Some points, one per row:
[ 45  51  -3 -12  65  -7 -16  -2  57  -2   9  11  -8 -49  35 -27  11   9  33
 -43 -32 -80 -22 -44  74  -6  -1  25  -4 -11 -42 -23  22 -37  38 -29 -61  77
   1  -8 -36  -6 -58 -45  -5 -25  19  -3  15  52 -42  16 -40   3  18  59 -89
  61  18 -43 -39  11 -25  37  23 -43]
[ 11  16   3  -3   3  67  32 -11  42 -24 -23  18  12 -14 -28  24  33 -10  32
 -58   1 -22  24   5  24 -14  14  -8  26 -26  17   7  34 -19 -36  31  11 -47
  18 -19  10 -42 -32  71  31  24  37 -70  26   1  -7  -2 -35 -42 -19  18 -19
 -20 -23 -28 -47  20 -93   6   0 -16]
[  67   60   54  -42  -50   27   -4  -18  117  -16    3  -82  -60   62   40
   33   17   76  110   99  -26  -62 -127  -94   14  -93    1 -127   97   11
   39  -58   -1  -53   -5  -20  106   50 -116  -42  127  -28  -42   21   54
  -41  127  -18  -65   19   55  -20   12  -25   46   21  -84  109    5   39
   57   -5  -94  -76   68   65]
[ 45  27  -4  10  13  12  32 -41 -13  -9  12 -14 -40   0  -9 -65  25  28   7
  66 -35 -18 -64  13  15  22 -10 -62 -20   9 -18 -31  57  41  25  14  14 -58
 -45 -23 -14  -6  19   2 -14  14  40   8 -18  26  -6  43  26 -10  22 -23 -10
 104 -36 -12  27 -13 -35 -60  26  59]
[-45 -67  -3  -5 -29  56  26 -19  24 -19  32   6  10  39  27  35  67  -6 -90
  17  43 -97  26 -45 -82  -3 -99  35  73   4 -63   0  12 -59  49  15 -27 -41
  53  27  51   4  22  34  26  29  77   0  63 -72 -26 -35 -24 -54   3  13 -46
 -35  16  23 -48  44 -15  52 -17 -28]
[   6   13   17   37   42   36    4  -17   75   29   -5   36  -88  -14  -51
   59   20   56  -35    4   -6  -30   -2   65  -12  -93  -27  -57    1  -12
   96  -62  -57  -53   18    1   42  -21  -47   -7  112  -96   59   24   63
    1   24   77  -37   35   44   42   -8  -18   42  -50  -13   14  127  -42
   17  -17 -100   25    9  -11]
[ -4  19  21 -10 -93  22 -45  11  51  65  45  -8 -30  22  23  14 -79   1 -41
  52 -61 -38 -46 -21  33   8 -65 -71  11 -48  56 -26   6  37 -28  53  72  25
 -68 -43  51   5  41  23 -31 -56  13  -5 -54   0  46 -92  42 -34 -68 -16  32
  43 -30  40 103  -6   7 -50  -5  -2]
[ 14   6 -37  20 -14  48  26  28 -97  67  27   3  41  21 -17 -18 -28 -54  -1
   4  13  53  56 -20 -14  79 -36  81 -49 -26 -17  39  -5  -8  31   0 -41 -21
  18  -5 -30  52  21  13 -13 -49  29   6  41 -71 -24   3  21 -41  58 -14  41
 -69 -34  24  46  49 107  -4 -52 -26]
[  22   39   81  -28  -57   18   16  -15   59    5   -7 -110   92   69   79
    5   31   33   39   20   59  -43   23  -50  -47  -17  -86   36   18  -15
  -26  -77   16  -12  -53   71   26   89   -6  -90   53   69   25  -37  -16
  -42  -32  -35   14    9  -19    6  -24  -35  -65  117  -20    1  -28  -49
    9    0  -18   37   62   33]
[-45  40  37 100 -36  98  12  39 -35  -5   5  48  42  77 -27  48 -57 -13 -83
  20  80   8 -36  33 -67  67 -26  51 -40  46  29 -17  22  47  -9 -37 -29  12
  73   0 -20  70  20 -41 -58 -15  32 -16 -10 -40  21  -3  -3 -33 -18  33  -2
 -79 -37 -15  96 -24   5  52 -39  31]
[ -54   -1  -45    7    5  -27   44   23  -38    4   38   29  -54  -25   -9
  -21   75  -21   13  -23   35  -17  -35   21  -25  -55   20  -39   57  -30
   12  -12  -75  -66    6   23   -7   12   39   23    6  -33  -13  -18   50
   28   31  -32   55  -98  -30  -17  -11  -30   51 -127  -23  -13   62   -8
  -25  -30  -23  -14   25  -55]
[ 75 -48   5   4  16 -33 -15 -22  53  89 -11  61 -66 -27  14 -41 -16 -36  40
  25 -14 -16 -14  21  54 -29  64 -74 -65  41 113 -51  21   0  12   3  26  -7
 -51  53  40  -6  74  -5  -7  36   3  70 -26  37 -29  22 -41  80  21 -19 -47
 127  35  14  18 -46 -93  13  -1  13]
[  -5  -15    2   16   92   10   43   -3   -5   23   73    8  -52  -27  -25
  -17    2  -11  -31   30  -88  -39  -21   25  -13    0   19 -127   30  -15
   29  -18  -94  -39   22   -5   46   -3  -19  -14   30  -52    5    3   54
  -58   63  -16  -50   22  -21   71    2    3  -29  -53    5   27   28   12
  -26  -31   11   -9  -15    3]
[ -9  42  13  89  -4 -25  -4 -21 -27  27 -19  19 -11 -16   0 -16 -69 -11 -44
  30 -29  21 -31  32   3  23  25 -46   0 -12  43  43  51  14  11 -27 -18 -36
 -24  50   7 -35  53  25  51 -31 -73 -12 -48  19 -40 -38 -14  75  38 -32  39
  27  65  39  49  15  28 -53  25  76]
[ -11   18  -79  -13    4   41   10  -29  -34  -20  -14  -51   63  -22    0
  -17   20   -9   43  -13    0   62   33  -47   48  -10   19   38   -1   44
  -33   77   -7  -62  -13   37  -43   40   28   54  -38   64  -37   -3   -9
  -58   11  -51   54  -35   10   55  -45 -117   11   24  -10   62  -27  -31
  -62  -12   29   50    2  -17]
[-74  35   7   0  58  -2  36 -20 -14  43   3 -58  31  46 -64 -31  10 -12 -13
 -28  10  85   2   3 -36 -13  -9  18  70 -38  14  13   5  -2  32  28  27   9
  25   1 -27 -10  10  19   9  18 -19 -45 -25 -16 -61  34 -24 -29  13 -70 -11
 -59  35  43 -15  12  55 -10  -7   0]
[  3 -58 -90   1   0 -39  34  45 -27   3   9  66 -45 -14 -17 -37  25  15  23
 -25 -28  63  31  11  50 -59  36  15   8 -64  -4  39 -11 -42 -18  22  -7  -2
 -32   6 -26 -44   6  16  13  74  33 -62  11  26 -36  68 -48  40  42 -66  -6
 -60  20 -41 -51  -6   4  11  11 -66]
[-22 -31  82  41  70  43  -5  69 -31  22 -15 -14 -15 -21 -31   8  -8  20 -65
  19  -9 -60  13  17 -10  89 101 -44 -23 -39  27 -65 -85  28  79 -72  -9  -9
  32  67 -37   9 -30  65  24  36  -6   3  12  -4  56 -28  -7 -28 -20 -57  -8
 -36  39 -16  50 -53 -12 -29  -5 -18]
[ 48  37 -19 -13 -25   1  10  -5  46 -47 -20 -65  16   5  54  47  55  34  43
 -25  -8 -42  31 -11  23 -34 -61  -4 -22 -42 -41  31  41 -63  12  36 -46  32
 -32 -31 -19  32 -64 -58  47  29  68  41  22  15 -16  28   5  -6 -64   6  29
  -1 -16 -17 -73  10 -41 -27  56 -41]
[  39  -79   58    6    8   34  -32   90   45  -35   61   27 -114  -56   46
   59  -35    5   -5    3  -81  -90    1   -7  -66   43   27  -84  -12  -79
   55    5   15   29   18   -7  -27  -61  -44    2   18  -27   71   61   39
   -9   -3   82  -45   -1   13  -62   26    9  -14  -41   10   11   23    3
    9  -27  -45   36  -42   43]
[-20  34  17 -17 -17 -16  51 -12 -40  12 -51  19 111  29  17 -16  -7 -37   3
   6  -7  96 -18  48 -20 -14  -8  85  -6  69 -88  39  70 -23  54   3  37   4
  53  -9   3  84 -67   9  13  -3   8 -87 -49 -33   5 -35 -32 -14  28  42  -6
 -40 -80 -35  -7  57  37   7  36  -1]
Here are 12 more points, each followed by its number:
[ -78   81  -60    8  -17  -29   35  -18  -91   28  -21   45   43  -20  -45
 -113   16  -65   86  -49  -19  127   23   20   25  -19   32  127  -64    8
    4   56   13   51  -23 -118  -43  -23   36   22  -45   86  -49  -42   24
    2   -8    7   38  -20  -88   53    9   20   10   -7   13  -28  -83  -24
    4   78  123   30   41  -97] 0
[ 33  22  59  -7  14  90   0 -34 -13 -52  -6 -14  74  22  20  11 -11  38  22
 -20  15  32  54 -16  60  30 -77  57 -39  57 -72 -29  22 127 -37  56 -10 105
  64  -2  19  76 -46 -32 -24 -81  20 -31  12  73   4  26 -61 -29 -41 127  50
 -28 -89 -51  16  24  18  50  38  49] 1
[ -39   42   75   60  -38   71   12  -18  -56   -4  -12    7  102   -9   41
  -76  -45   10   20  -24   76   65   23    9   55   52  -47  127  -29   45
 -100   45   40   48  -42   17  -69   63   85  -22  -37   80  -48  -29  -46
  -42    9  -17   17  -17  -58   15  -66  -36  -66   71   32  -21 -127    2
   10   29   49   15    0   10] 2
[ 39 -16 -20 -48 -11 -60 -16  -6 -73   0  42  34  13 -17 -23  21   8  19  -1
  18 -37  26  20  -3  32 -42  -4   1  18 -59 -14  29   7 -52  28 -32 -14   5
  28  39 -57 -36  45   6   9  59 -15  22 -33 -26  -5  35  13  29  32 -32 -14
 -69 -73 -48 -60  53  38  21   4   8] 3
[  23   13  -71  -67   14  -20  -22   45   95  -10  -42  -45  -13   28    8
  -43   72   52   54   29   -3   27   22  -49   35 -108   26  -47   16   13
   36  -30   -2  -10   -4   43  -18   42  -49   29  -18  -30   21    2  -11
    2   -5  -43  -13   24  -88   76   36   50   23  -24  -49   40   24  -15
   -1    0  -17  -56   -9  -57] 4
[  7  -2  42  22   0   5  -9 -15 -33  -9 -48   9 -18  59 -52  56 -22   2 -52
  29 -23  -6  21  43 -19  84 -52  17 -82 -20  22 -20   5  84 -18 -37 -98 -73
   1 -20 -28  30 -33  15 -49 -48  -7  16  -4 -60  71 -18 -44  55 -36  83  40
 -70   7 -68  27   5 -64  55 -24  67] 5
[  25  -42  -17   58   11  -11  -14    0  -52  -30  -38   23   10    1  -32
   27  -12  -18 -127  -23   24  -14  -56  -15    7   33  -11   49  -45   -8
   -6   24  -22  -44   59  -33   10  -60   33    0   12  -40   17  -70  -13
    8  -27   -9   17  -24    3   31  -45   97   -4  -71   33  -23   16   28
  -19   48   74   61  -59  -11] 6
[  65   36   60   30    8   60   -3  -15  -31   23  -51   33   81   24   42
  -52   19   38   25  -14   53   26    8   -6   14   23  -37   75   -3   27
  -69  -12   72   68  -18  -34  -28   37   79   -2   -2  103  -50  -58  -57
  -47    5  -23   43   28   13    1  -18  -27 -127  127  -40   34  -78  -26
  -11   22   29   62   40   50] 7
[-26 -64  32 -44  44  14   2  16  -6 -18  47 -25  -1  18 -14  15  12 -11 -23
 -19  13  30  18 -16 -23  27   4  20 -46 -20  13  30  38  27  19 -17 -20  12
 -39  40  -5  -4  -7 -29  15   9 -15  16 -24 -19  30  25  20   9  15 -27   6
  22  49  10  11   7  78 -16 -16 -27] 8
[  27 -103  -35  -22   15   44   17   34  -28   18   21   32   38   14  -47
   18   -3    8  -50    2  -38   93    8  -11  -33   34   -8    1   48   10
  -42   -8  -24  -59   48  -89  -47  -74    4   25    2  -49  -28   22   23
  -27  -13  -18    1   19   -4  -91    6   17   58   -9   13  -33  -15  -55
  -19  -33  -19  -46    3   10] 9
[ -25   84    7  -59  -78  -50   58  -44  127    8   46   20  -51  -29   44
    7  -70   39  127   36   -9  -50  -20  -87   47  -66   18  -96   39   45
   75   -4   39  -29  -49   23   59   47 -103  -85  120  -27    0   39   28
   -2  106  -17  -86   93   18   28   -5   50   -1  -14  -40  127  -13   45
   -8  -38  -55  -22  -28  -19] 10
[   1   38  -98 -112  -71  -44  -11  -59   14  -60   26   24   61  -30   55
  -11   34  -42   56   39  -17   -3   11    6  111  -36  -10   18   18   27
  -18    7  -19  -55  -20  -50   32   46    0  -67   -2   48  -56   11   59
   12   36  -61   28    1 -109   -8   -5  -22   68   44  -34   28  -51  -18
 -101   -9   13   13   18  -26] 11
Which three of these numbered points are nearest to each point below, looking only along the 5 directions in which the first points spread most? Their numbers follow each, nearest first.
[-22 -18  16  -1   7 -39  74 -20 -46  22  -5 -40   8 -73  13 -13  35   4  22
 -59 -21 101  75   3  46  -3 -17  44 -51 -12 -51  98 -28 -35  -7 -21 -13   4
  50   2 -20   3 -56 -47  19 -24  -8 -12  30  10  13 -10 -18 -36   4 -17  -3
  -2 -32 -40 -87  25  47  11 -30   9] > 3 0 11
[  44   21   12  -34 -102  -70   19  -88  116  -23   88  -29  -54    2   10
   39  -31   71  127   22  -71   21  -71  -63   43  -94  -19  -83   83   29
   36  -74   27  -50  -64   19   49   72 -127  -38   17  -50   53   -7  -27
   -2    6  -12  -33   73  -68   17    8   55  -15   88  -53  102   24  -25
   -6  -34  -37  -26   -7   43] > 10 4 11
[ 43  68  27 -11 -23 -26 -31 -47  46 -64 -30 -89  26  56   8   7  -8  -1  56
  24  59  14 -12 -42  52 -50 -29  32 -24  90 -53  62  51  45 -84  34 -52 110
  62  -7  30  76 -67   3 -21 -66  72 -18  67  40 -65   2 -71   0 -61 127 -54
  92 -30  -4 -36   8 -72  20  43  53] > 1 7 11
[-33  16 -58 -23 -40 -51  27  22  67  39  47  13 -31 -41   7 -21  26 -26  35
  19 -70  31 -17  -1  19 -66  64 -41  13 -25  49  53  -4 -63 -18  53  33 -22
 -29  17  73  33   4 -37 109 -25  23 -57 -20  -3 -19 -34  36 -35  -6 -13 -68
  68  37  39 -22 -10  59 -49 -53  12] > 4 3 8
[  32   59   24    6  -80  -10  -39  -51  -45   23   -5  -42  112  105   13
  -94  -33    9   82  -63   63   59   59    5   -5    9  -63   98  -24   41
 -127  -18   33   69  -56   66  -93   53  127  -16  -43  113   -3  -59 -127
  -28   -1  -74    9  -38  -47   43 -103    6  -98  127   -4  -40 -105  -25
   11   16   14   19   57   32] > 2 7 1
[ -19    0  -32   12   32  -40   50    9   20   16  -27    7  -26    6   37
   16   45  -36   29    0  -31   65   -8    1    9 -127  -10  -48   44   22
  -55  -22  -41  -25   39   59  -18   10  -12    2   19  -26  -47   12   61
   48   24  -18   -3   25  -36   -9    4  -57   27  -27   50   78  -12 -107
  -68   -5   -9  -30   23  -18] > 4 11 3
[  32    0   74   36    7   -7    7  -21  -88   50  -86   34   10   91    0
  -32  -25  -51  -66  -88   86   56   35   52   -4  127  -31  116  -81   13
  -13   -6    4  127  -23  -56   -9  -30   51   18  -93  103  105   18  -37
  -21   21    0  -41  -37   74    7   27   73   -5   84   25 -102  -21   48
   21  -11   23   93   71   42] > 5 2 6
[ 19  20  10   7 -34 -27  20  -1  44  10  19 -41 -20  24  25  -7   2 -35  54
  -4 -32  15 -50 -18 -11   9  29 -71  56  36  73  38   8 -33 -12  16  -9 -52
  10 -28 -15  -1 -44   5  46 -16  49 -25  30  -7 -31  61  33  -2  18   0 -19
  33  74 -29 -20 -26 -15   1  -5 -35] > 4 3 8
[ -95 -107  -76   89  -24   33   17   28  -59   78   41  112  -58  -35  -62
   -2 -101  -32  -35    0  -42   -4   -2   59   -6   55   87   41  -57   17
  106   23   -1   32   86  -55  -50 -117    4   28  -41  -43   -5  -51   16
   44    9    7   25  -12   11    7   22    2   71  -90  111  -91   62   44
   75   16   58  -18  -39    6] > 6 9 8
[ 52  18 -47  15  -9  -8 -52  -5  36  -3  16 -10  35 -56  27 -26 -14  -2  97
 -18  -7   4  28 -72  52 -93   3 -63  18  11 -41 -13  51 -41 -27  31  47  67
 -72  34 -40 -28 -60 -23  20  22 -23   6   4 -15  -9 -18  18  12  -4   4  36
  48 -56  13  42  23 -15 -15  14 -35] > 4 11 3
[  45   59  -42  -24  -10  -55   21  -52   85   -5   93    4   15  -22   17
  -40    1   51  103  -42  -38   53  -11  -74   45  -87   10  -33   41   27
   17  -32   70  -19  -52   39   45   53  -22  -23   32  -26  -53  -24   19
  -32   67  -47   -3   62  -41    6  -21   -8  -18   21 -104  117    6    7
    9    1  -41  -85   51  -45] > 4 10 11
[  7  19  30  -3  21  -8 -33 -25 -27 -52 -26 -27  18  16  11 -39   5 -29  41
   0   7  -8  76  26  37   8 -15  23 -61  33  -1  29  19 -28  14 -12 -58  23
   8 -22 -32  68  36  27 -21 -73 -36 -31  73 -28 -48  22 -30 -23 -27  61  -9
  33 -20 -24  56  15  13  32  43 -20] > 7 1 8
[ -29   38  -74   45   -4  -57  -18  -73  -63    0   29   35   45  -26   -3
 -100  -31  -65   22  -84   16  127   71   21  -59   16   71   58  -54   51
  -21  101   -9   74   -4  -50   -4  -90  101   63  -69  110    1  -86  -70
   54  -16  -10   30   18 -103   12  -28   25   65   -8   49  -16  -86  -33
 -106  -13   90   12  -38  -21] > 0 3 6
[ -29  -10   -5  -15   28    4  -38  -22   74  -42   14  -61  -31   13  -11
   24    8   42  -19   58  -30 -127  -52   -7  -31  -45    2  -32   68  -26
   -7  -83    4 -110    1   36  -10   -7  -35   12    0  -43    5   25   82
   31   39    4   -2   43   34  -19   19  -40  -11  -96  -13   49   99    5
  -17  -69  -54   -9  -31   -1] > 4 9 8
[-83 -45 -92  26  -2 -25  83  33 -79  48   4  42 -18 -31 -51 -44 -60 -18 -35
 -57 -23  93  15  71 -31 -30  27  68 -62 -17  15  25 -27  62  47  -3 -91 -75
  47  98  -1 -17  21  -1  48  36 -43 -38  37 -57  15  16  28  45 103 -37  44
 -75  11  29  12  20  77  64 -53 -38] > 6 9 3
[-17  51  -7  26  -5   8 -14  -4  42 -32 -50  37 -20  -2  14   5  35   4 -29
  50  62  20  15  38  -2   3  51 -20  14   0  19 -62  -3   7  68   9   7   0
 -19   4 -30  13 -21  20 -15 -54  -7  -1   0  86  42  18 -14 -34 -42  59  15
   4  15   7  16  -5 -25  -8  64  28] > 8 9 3
[-34  19 -15   5   4 -26  11 -52 -35  11  37 -16  36  70  48 -22 -18   1  50
 -73  92 101  27 -10 -51  -2 -28 108 -14   6 -74  52  35  26  59  53  23  63
  66  23  32  49 -42 -33 -20 -29  -1   5  18   9  -7  12 -21 -58 -22  41 -11
  12 -62   3   7  39  54  28 -20  -1] > 2 1 7
[  66  108   29  -85  -20   23   -6    4  124   -9  -13  -74  -29   43   55
  -35    5   63   58   56   39  -84  -66 -127   15  -51   12  -28   37    0
    2  -10   39  -36   10   13   29   69  -50  -19  125  -10  -54   -9  -31
   18  -16  -61  -54   63  -19   13   28    2  -56   76  -74  111    1  -32
   21    1  -52    0   37  -20] > 10 4 11
[-32 -32  -9 -40  29   2  47  52  44 -75  58  -4 -13 -41 -64 -32  17 -17 -48
   6 -11 -21  45  77 -23 -49 -57 -55  12 -74 -34  14 -70  20 -46   2  20 -28
  30  47  -6 -94  11 -17  17  -3  18  31   8  18 -11  -9  73  -8  58 -55  34
 -39  82   9  34  -8 -20   8   0 -20] > 9 8 6
[ 66  43  35 -63 -32 -10  -6 -53 127 -82  33  -4 -47  -6  20  52  18  39  54
   4  14 -68 -46 -72  66 -45 -25 -25 -27  21  -2  -9 -64  23 -28  -8  67  50
 -64   1  41 -77  19  -8  39 -20  46 -20 -47  60 -22  18  37  -3 -31  87  15
  88  -7  10  28 -59 -57 -32  -4  -6] > 10 4 11
[ 42  22  23 -20 -26  21 -53  28  65  -5  17 -19   6 -18   7  74  -4   5  80
  -3   5 -65  -5 -33  86 -66  33 -46   1  20 -26 -85  70  13 -58  15 -38  63
 -16 -10  44   6   0  42  38  -8  60  22 -27  37 -45  35 -65  -3 -35  56 -17
  45  -8 -18 -11 -83 -60  61  48  34] > 4 10 11
[ 38  77 -20 -29 -30   7  -6   7  68  18  -1 -27 -16   2  73 -20  62  14  30
  -7  43 -37  10 -31  91 -37  12 -51  65  17  21   5  41 -72 -35 115  51  -8
 -47 -52  78   1   3 -19 -12 -17  81 -15 -34  59 -38   2 -25 -52 -42  -2   1
  68 -63 -12  25  -5 -34 -26  30 -21] > 4 10 11
[ -58  -47  -61   -9   -2  -23   46  -64  -92   26   15   25   25   54   -2
  -73  -65  -59   74  -72  -12  127  -22   24   28   -1   -3   80    7   26
   -1   69   -8   28   26  -64   12 -107  127   31 -127   96  -32  -48   -5
   66  -29    0  -37  -48  -81   17   11   35   72  -27   77   -7  -84  -55
  -70   -4  123   35  -48  -76] > 0 3 6
[-47 -61 -64  14  46  -9  -3  34 -25  17   1  37  -1 -28  52 -18 -14 -17 -77
  -7   9 103 -37  76 -94  89  33  11 -39  -7  61  53 -40  94   2 -60 -24 -43
  38  57 -25 -26  73  44  30  -7 -74  89   5  46   4  32  14  24  34 -57  11
 -25  50 -36 -57 -45   7  -3 -35  25] > 6 9 8
[-60   4 -24  16 -45  36 -32  -6 -25  -5 -50  88 -84 -34  -4  10  32 -77   1
 -23 -20  45  45   5 -33  66  13  42 -37 -37  53 -24 -16  24  53  20 -91 -44
   1  39 -48 -61  11 -16  25 -22 -44  34   0 -54 -31  50 -24  33  -2 -62  13
 -23  43 -70   9 -44  37  15  12 -30] > 6 9 8
[-39 -35 -69 -59 -26 -49 -24 -49 -16  -5   8  15 -21  74  16 -29 -24 -28   9
  14  -8  22  39  30 -53  -5  34  30   6   5 -19  36   1   3  -2 -38  36   4
  37   0   3  29   8  -5  45  72 -63  16  15 -58 -27 -35 -45 -20 -25 -69  82
 -35  10  55  19  62  40 -33  63   9] > 9 8 3
[  21   -2  -55  -27   19   43   84  -25    5  -17   11   27   64 -127  -48
  -38   44  -46   16  -31  -44   22   11   37  -15  -21   -4    9   80  -24
  -67   77  -47  -65   11   71    8   -3   15  -47  -64  -42   48  -23   74
   58  -46   37   18  -31  -15  -15  -67  -10   23  -97  -94  -31   51  -52
 -126   81   17    1   11  -88] > 3 9 11
[ -7 -25  11  15  78 -41  -4 -22 -23 -48 -19 -37  -7 -35 -63  51  68 -36 -60
 -14 -37 -81  38  40 -32  -1 -57 -17  47 -36 -41 -20   2 -46  25  23 -49 -39
 -72   8  -1 -13  -7   4  56  65  -2  26  14  13  25 -26  47  14  52 -92  -9
 -58  83  10 -69   2 -11   7 -25  18] > 9 3 8
[  32  -15   38   29  -17   25   38   15 -127   93  -39   66  -11  106  -22
  -21  -75  -53  -68    2   35   30    7   61  -47  100   14   55 -127   27
  -26  -20  -14   72   60 -107  -67  -63   59   29  -28   68   76  -11 -118
  -39  -71   17  -25    6    9  -36  -13   92   33   18   49  -57  -57   20
   32  -16   46    7  -11   64] > 5 6 8
[ -2 -17  59  15  -1  41 -10   6 -26   7 -87   5 -31  12  59 -19 -29  11 -76
  -2 -26  29 -49  55 -58 103  17  47 -44 -29  64  39  12  62  33 -45 -10  -4
 -78  40  40 -36   1 -11   6  26 -55  63 -35   7  92  22  83 -18 -29  -6  44
 -26 -31  50  84 -24 -20 -15   8  -3] > 5 8 6
[  10 -123   67   -1   16   31   13   20 -127   31 -102   90   21   45   -3
  -11  -41   24 -127  -20    8   31   13   99   -4  100  -15   87  -41   27
  -17   69   22  108   44  -76  -28  -42   58   38  -31   88  -50   -3 -127
  -12 -127    5  -51  -94   -8   41  -25   33  -21   66   79  -74  -12   19
    4   20   62   38    7   32] > 5 6 2
[ -11   47   28   16  -47   14   25  -53   45   10   13  -43   30   14   52
   49  -95   62   95  -14   68   -1   25  -92   13    4    4   22  -63    8
   -5  -41   78   15    0   41   32   73  -65  -21    4   37   -1   10  -64
 -105  -10  -20  -11   29  -14   77  -40   19  -79  127   23   24  -66   -4
    6   16  -31  -20   14   89] > 1 7 11
[  70  108  -42  -93   12  -33   31  -19   50  -76   65  -43   52  -18   45
  -54   76  -24   96  -32   42    4   67  -46  100  -63  -29   27  -19   27
  -89    5   32  -11  -64   29  -44  127  113  -11  -70   11  -75  -16  -18
   40   -9  -20   64   31  -85   72  -35   27  -16   56  -79   76   -7 -127
  -50   48  -94   68    3    0] > 11 4 7
[ -51 -116  -67   71   39   -1   11   30  -88   -7   27   41   -8  -36  -86
  -10   17  -50 -127  -83  -75   39  -78  -10  -58   48   40   20   12  -78
    0  -12  -55   26   72  -26  -26  -86   39    0  -34  -34   31    5  -14
  -15 -101   66  -50  -66   18   19   82   91   52 -102   75  -44   13   37
   18  -13   52   27   11    7] > 6 9 8
[  39   14   52   26  -81  -32   21  -51  -92   41  -38  -28   27   99    6
  -28 -109   44    7  -62  127   17   63   -6  -35  122  -31   93  -74   -2
  -52    7   70  105   -5  -68    1   13   74  -16  -48   77  -27  -22  -72
  -51   -1  -35    2  -64   73  -19  -22    8  -55  107  -21  -57  -89   40
    9   28   54  -14   16   70] > 2 7 1
[  -8   11   16   21  -45  -28   49   12   -7   22   37   33   15   23   39
   29  -32   38   -1   50   22   64  -56  -45  -77   -3   62  -56   45   38
   74  -17  -29    8   69  -58   70  -35   -7  -39   94  -59   -5  -31   67
   12    5   17   42  -41   30  -55   37    4    7 -108    0   44  -13   86
   17  -37   62  -67  -33   42] > 9 8 6
[  40   54  -50  -24  -15    7    1  -82    8  -30  -13  -43   40  -38   73
   21   52   -4  108  -44    3   -3   49  -31  107 -112   -2  -47  -13   74
  -54   -2   19  -27  -86   88  -18  127   93   52   35   31    4  -58    7
  -14  -48  -52   95  127  -95   61   10  -23  -11  124   12   40  -39 -123
  -43   34  -18   72  -21  -40] > 11 4 7
[  14   75   35   18  -16    2    7  -44  -42    1  -55  -20   81   92   48
  -46  -58  -23   73 -127  120   36   39   49   80   51  -63  127  -37   44
  -46   47   70   67  -10   -9  -68   73   80   11  -30  127  -58  -27  -49
  -40   13  -97   -8   49   -1    6  -53   16  -95  102  -44  -63  -80  -78
  -16   71  -14  127    5   63] > 2 7 1
[-37  -8 -24 -23  21  -8   0 -18  56  14 -94  16 -22 -41  15  19   1  -6 -48
  43 -23  15  42  -3 -15   0  40 109   9   7   8   4   0 -14 -27 -22 -47 -27
 -19  18 -10 -23  94 -16  -1  -9 -22  43 -11   9 -51 -36  41   0  30 -45   8
   8  -9 -29  22  25  28 -25  29  13] > 8 9 3
[ 54  54  75   4 -66  20 -25   5  74  -9 -38 -49  29  42  17 -54 -49  18  60
  26  10   3 -22 -35  59  39 -25  17 -24  31  -6 -65  24  71 -33 -25 -10  31
  11 -16  19  17  -6  33 -50  18  21 -30 -49  66 -27  71 -17  33 -17  80  15
  -6 -56 -65  29 -35 -41  52   5  11] > 1 7 5
[  4  56 -18 -20  56 -31  -2 -16 -23 -16 -22  58  17  13 -48 -43  15 -56  38
 -42  78  58  22 -26 -14 -26 -24  35 -36  24 -41 -13 -20 -18  -7  -6  31  27
  76  49 -35  16   4 -32  25  30 -39 -47  22   4 -20  -4 -40 -43  28 -22 -27
  19 -11   5 -16  42  34  33 -45   5] > 3 9 8
[ -24   23  -49  -63   -9  -87   62  -16  -23  -14   43   19  -12  -98   12
   28   19   22   54   -9  -10   59  -12  -31  -13  -37   13   20  -25  -54
   14  -17  -12  -17   -1   57   29  -79  -27  -68  -25  -22  -29  -29   79
   67    9  -71   48 -104  -75    5  -49   -3   13 -127  -11    0   -1   57
  -52   82  -19    0   11  -38] > 3 9 4
[-13 -53  12  34  20 -24  -6 -25 -27  55 -31  47   2  54 -43  18 -47  20  11
  22 -17 -26 -53 -13  41  52 -29  13 -29  37  32   1  11  48 -20 -24   2  -2
 -28 -24 -26  -2  12  11   0 -29  14  25   0  27  89 -65 -20  14 -56 -41 -32
  -9  48  31  63 -59 -32   1  17 -18] > 8 9 5
[-16 -60  51  89  28  11 -56  45 -60  25 -26   4  15 -35   0  34  40 -44 -71
   3  -5  83  26  56 -17  12   5  41  -3  46  20  -4 -41  -4  14 -36  -8 -81
  35  21  -6  26  33  20 -53  14 -52  32 -18  -1  83  -9 -20 -11  -5 -30  14
 -33 -17   6  -1 -15  29  22  48  30] > 6 8 9
[ 12  34   6 -47 -14 -82  -4 -44 -27 -45  12 -31   4  36  61   0 -25 -33 127
 -76 -40  49  22 -50  47 -39   9  26   2 108 -67   6  14 -14  -6  39   2  51
  30  -9  -2  32 -21 -35   9   6  42 -36 -11  57 -86  60  -5  18 -11  17 -51
  46 -21 -38 -35 -34  -1 -45  25 -39] > 11 4 3
[  25   20   33    4  -17   60  -45   31   55  -55  -49  -56  -67  -12   37
   27    0   48   42    9  -27 -120  -36   39   82   57  -16  -36  -88    4
   13  -27  -45   57  -32    0   16   49  -68    8  -14   64   19   54  -13
    7    4   63   20   95   76  -12   44   17   10   24  -34   50   41  -13
    4    9  -30   24   -8   21] > 5 8 4
[-29  23 -90 -30 -19  20 -18 -33   7   0  37  31 -20  10  14  -6  17 -51  67
 -19 -17  29   7  24  14  -1 -41  13  62  27 -60  32 -23 -48  26   8  34 -48
 -22  -8   7  18   8 -33  47 -35 -36  37 -17   4 -15  24   6 -18 -13  -9 -30
 -17 -15  -8 -63 -47  52  16 -58 -57] > 3 9 8
[   2  -29   39  -19   10   53  -31   45   86   35  -29    9  -38   -5   13
   11   31   90    5   25    1  -76  -51   -6  -16  -13   43 -109   31  -42
   88  -64   13  -93   52  -41  105   13  -92  -23   94  -98   28   78   51
    2   24   16  -24    1   72  -76   50   28    3  -91  -34   45   44  -11
    6  -36  -49  -40   18   28] > 10 4 8
[ -58   -4  -16   24   -1  -24   30   87 -127   74   19   61   86   11  -45
  -98  -54  -66    2  -65  -12  127   59   38  -58   15   12   97  -13   15
  -22  120  -15   21   26  -83  -70  -66   39   -8 -127   88   -1  -46  -44
   27   50  -24  -55  -52  -16   20  -93  -47   56  -25   71  -56  -98    2
  -36   57  123   55  -40   35] > 0 6 2
